In the rows, zero is written as 128.
The rows of A fall into 3 groups, and each row is roughly a mix of its group's hidden directions; some rows fit no group.
A (118 x 11):
[[120 137 146 134 119 114  82 153 168 166  79]
 [113 167 117 155 104 125  73 103 110 106 164]
 [121 103 166 123 122 146 185 102 113  85 106]
 [152 157 105 163  96 131 166 121 125  78 100]
 [133 114  87 146  91 141 132  93 138  65 130]
 [139 112 168 135  70 161 108  92 119 157 127]
 [108 132  91 172 118 150  84 102 136 159  95]
 [184 131  99 144 142  79 157 159 126 146 126]
 [126 142 160 172 103  95 104 118  82 144  96]
 [124 134 138 166 106  68 146 174 111 116 107]
 [ 90 142 159 151  81 130 141  80 103 150 125]
 [118 136 183 144 130 162 119 101  76 157 116]
 [137 119 129 146 107 146 109 128 189 111  70]
 [100 112 154 116  72 111  92 128 145 117 172]
 [130 164 109 111 127 115 137 133 193 171 154]
 [121 117 132  96 113 136 113 115  63 113 179]
 [159 139 163 167 138  73 150 124 150 145 157]
 [116 123  66 123 100 155 114 111 167  91 118]
 [113 125 120 107 113 142 118  93 127 165 200]
 [125 179 110 137 173 157 120 104 138 176 122]
 [117  75 104 110  95 156  98 121 131 170 151]
 [115 116 126 115 104 124 134 125 121  42 107]
 [128 129 154 137 156 158 194 160 125  95 129]
 [154 160 124 159  75 128 132 133  97 159  89]
 [152 102  70  87 119  97 157 141 108 140 124]
 [113 163 143  82  94 109 106 101 124 158  88]
 [159 133 106 170 177  99 116 159 135  92 137]
 [133 133 166 120 143  91 129 159 135 196 112]
 [116 126 184 181 155  95 109 123 140 106 119]
 [112 128 108 162  84  95 117  95 111  86 159]
 [194 129  93 160 103 109 118 164 124 136 135]
 [142 168 156 124 185 132  96 149  97 148 111]
 [145  75 120 114 149 178 120 155 121 147 166]
 [ 87 127 109  87 137 185 108  92 123 139 137]
 [166 124  86 139  92  82 130 171 123 111 122]
 [108 150 158 150 139 137 177 112 130  77  92]
 [107 116 129 104 139 197 136  94 104 128  94]
 [191 165 140 117 130 117 108 153  90 144 104]
 [130 146 145 117 154  67 132 112 144  71 135]
 [105 154 161  98 153 174 109  91 113 160 119]
 [136 137 144 153  81  98  91 118 115  76 106]
 [ 75 109 149  82 160 105 164 116 132 112 133]
 [ 99 130 141  95 115 190 160 135 122  88 114]
 [135 136 113 118 125 151 169 107 162  63 149]
 [107  85 119 131 146 179 157 165 136 141 164]
 [153 114  98 166 166 165 142 180 135 120 128]
 [ 88 149 110 110 118 109  65 153 130 161 114]
 [121 121 107 116 121 162 148 119 181  69 109]
 [128 136  80 169 143 122 126 105  89 110 176]
 [150 127 113 167 116 149 156  89 187 116 145]
 [153 151 134 116 173 129 162 133 143 185 160]
 [170 101 147 162 113 163 144  93 124  98 161]
 [131 170 103 132 149  86  72 144 132 153 108]
 [179 123 156 130 139 139 111 146 107 179  88]
 [118 152 157 136 141 115 129 116  69 107 183]
 [149 129 151 124 113 112  78 154  95 147  74]
 [150 122 102 171 164 154 135  97 120  74 128]
 [153 161 160 113 104  68 155 144 104 112 131]
 [182 105 133 158 173 108 166 112 113 143 118]
 [108 133 161 121 114 160  80 160 152 132 177]
 [ 91 106  89  90 151  87 104 121 135 123 163]
 [158 151 166 134  98 100 154 154 139 182 124]
 [164 118 159 115 157 154 115 154  99 167  86]
 [179 177 154 138 133 134 149 110 152 133 170]
 [163 159 126  79 154 139 154 138  96 141 168]
 [122 157 168 153 136 185 147  82 136 127 126]
 [166 115  81 124 116 164 160  93  98 122 105]
 [183 138 163 109 133  93 163 142  99 154 136]
 [135  92 183 147 163 116 161  96 114 124 105]
 [144 138 126 141 101 173 165  80 131  90 151]
 [141 120  89 148 121  69  81 151 141 124 110]
 [106 156 187 124 108 115 114 144 157 170 152]
 [143 136  61 179 110 142 122 124 158 129 116]
 [142  97 112 101 169 160 183 133 111 154 140]
 [133 172 117 141 115  84 112 168 119 148  81]
 [156 113 156 100 161 123 193 142 103 141 138]
 [143 161 156 168 134 116 139 170  86 137  90]
 [151 142 115  67 155 134 127 163 137 149 170]
 [128 111 142 105 121 109 117 146  54  95 107]
 [133 136 131 162  93  60 116 107 110 122 157]
 [145 174 126 168 132  77 138 144 125  98  95]
 [ 68 143 147 143 136 119  93 141 180 145 117]
 [105 119  77 117  92 121  87 128 152 174 125]
 [104 101 113 128  97  97 164 117 149  68 121]
 [175 121 141 107  97 146 134 182 114  91 148]
 [150 171  95 155 122  94 120 107 131 179 105]
 [173 131 186 118 149 136 129 155 117 147  85]
 [101 187 109 119 152 156 166 119 132 124  91]
 [123  96 174 136 139  82 155 144  81 147 120]
 [130 136  92 109 112 102 165 109 105 101 186]
 [118 111  93 124 104 135 124 109  81  64 137]
 [171 147 102  91 126 145 171 116 122  93 163]
 [148 171  66 144 105 115 116 114 146 128 164]
 [157 120 110 121  78 149 138 119 139 110 192]
 [162 108 144  96 134 131 168 150 120 109 188]
 [ 78 100 185 101 137 133 114 100 136 134 153]
 [163 142 150 111 161 130 139 144  91 187 148]
 [148 131 137  74  95  93 109 150 123 136  79]
 [147 139 148 106 196 164 131 167 117 130 134]
 [147 141 125 113 176 178 114 134 116 161 173]
 [116 129 119 151  90 126 116 106 164  60 114]
 [140  81  81 114  97 120 144 137 169 105 154]
 [163 177 128 159 137 138 153  85 130  88 114]
 [135  82 166 166 150 138  98 106 127  92 156]
 [152  96  89 139 122 182 135 131 135 146 177]
 [110 146  84 138 124 160  94 156 123  77 101]
 [ 81 167 101 131 140 126  72 102 140 148 118]
 [ 64 139 113 115 150 113 115 109 145  78 147]
 [121 125 157 120 123 102 116 187  99 150  78]
 [162 163 141 138 157 172 109 115  98 154 166]
 [157 113 155 185 135 111 126 157 127  77 116]
 [166 168 128 163  93 151 175 109 129 120 109]
 [132 154 143 131  84 132 116 139  86 186  99]
 [171 160 110  79 120 126 135 132  83 107 156]
 [134 103 116  80 141 100 131 116 165  87 169]
 [ 92 123 160 125 133 169 120 134 108 108  64]
 [ 81 110 133  97 107  97 161 141 146 132 177]
 [124 182 135 183 126  85 130  99 114 116 131]]

Here is one row of each group, with its name. Which group are the others in?
[114 172 137 152 105 177 129  95 124 124  81]  S
[136 163 126 112 152 138 163 126 182 156 171]  D
[121 108 132 126  81  93 172 170 119 134 164]  L

[ 98 105 165 131 113  55 126 131 133 107 118]  S
[160 155 112 141 122 162 133 107 199 127 135]  D
[124 118 118 113  77  71 115 139 111  92 101]  D
[120 130 130 100 128 184 121  65 148 124 103]  L
[154 112 128  82  83 125 175 133 146  95 112]  L
[102 118 125 135 123 165  86  71 133 146  91]  L
[ 85 145 109 139 105  87 141 110 161 110 176]  D
[168 118 137 104 146 185  99 118 114 136  84]  L
[109 110 107 143 161 196 120 154 137 157 112]  L
[ 74 147 146 100 129  81 138 130 153 110  92]  L
[ 90  86 130 139 143 138 167 129 183 118 102]  D
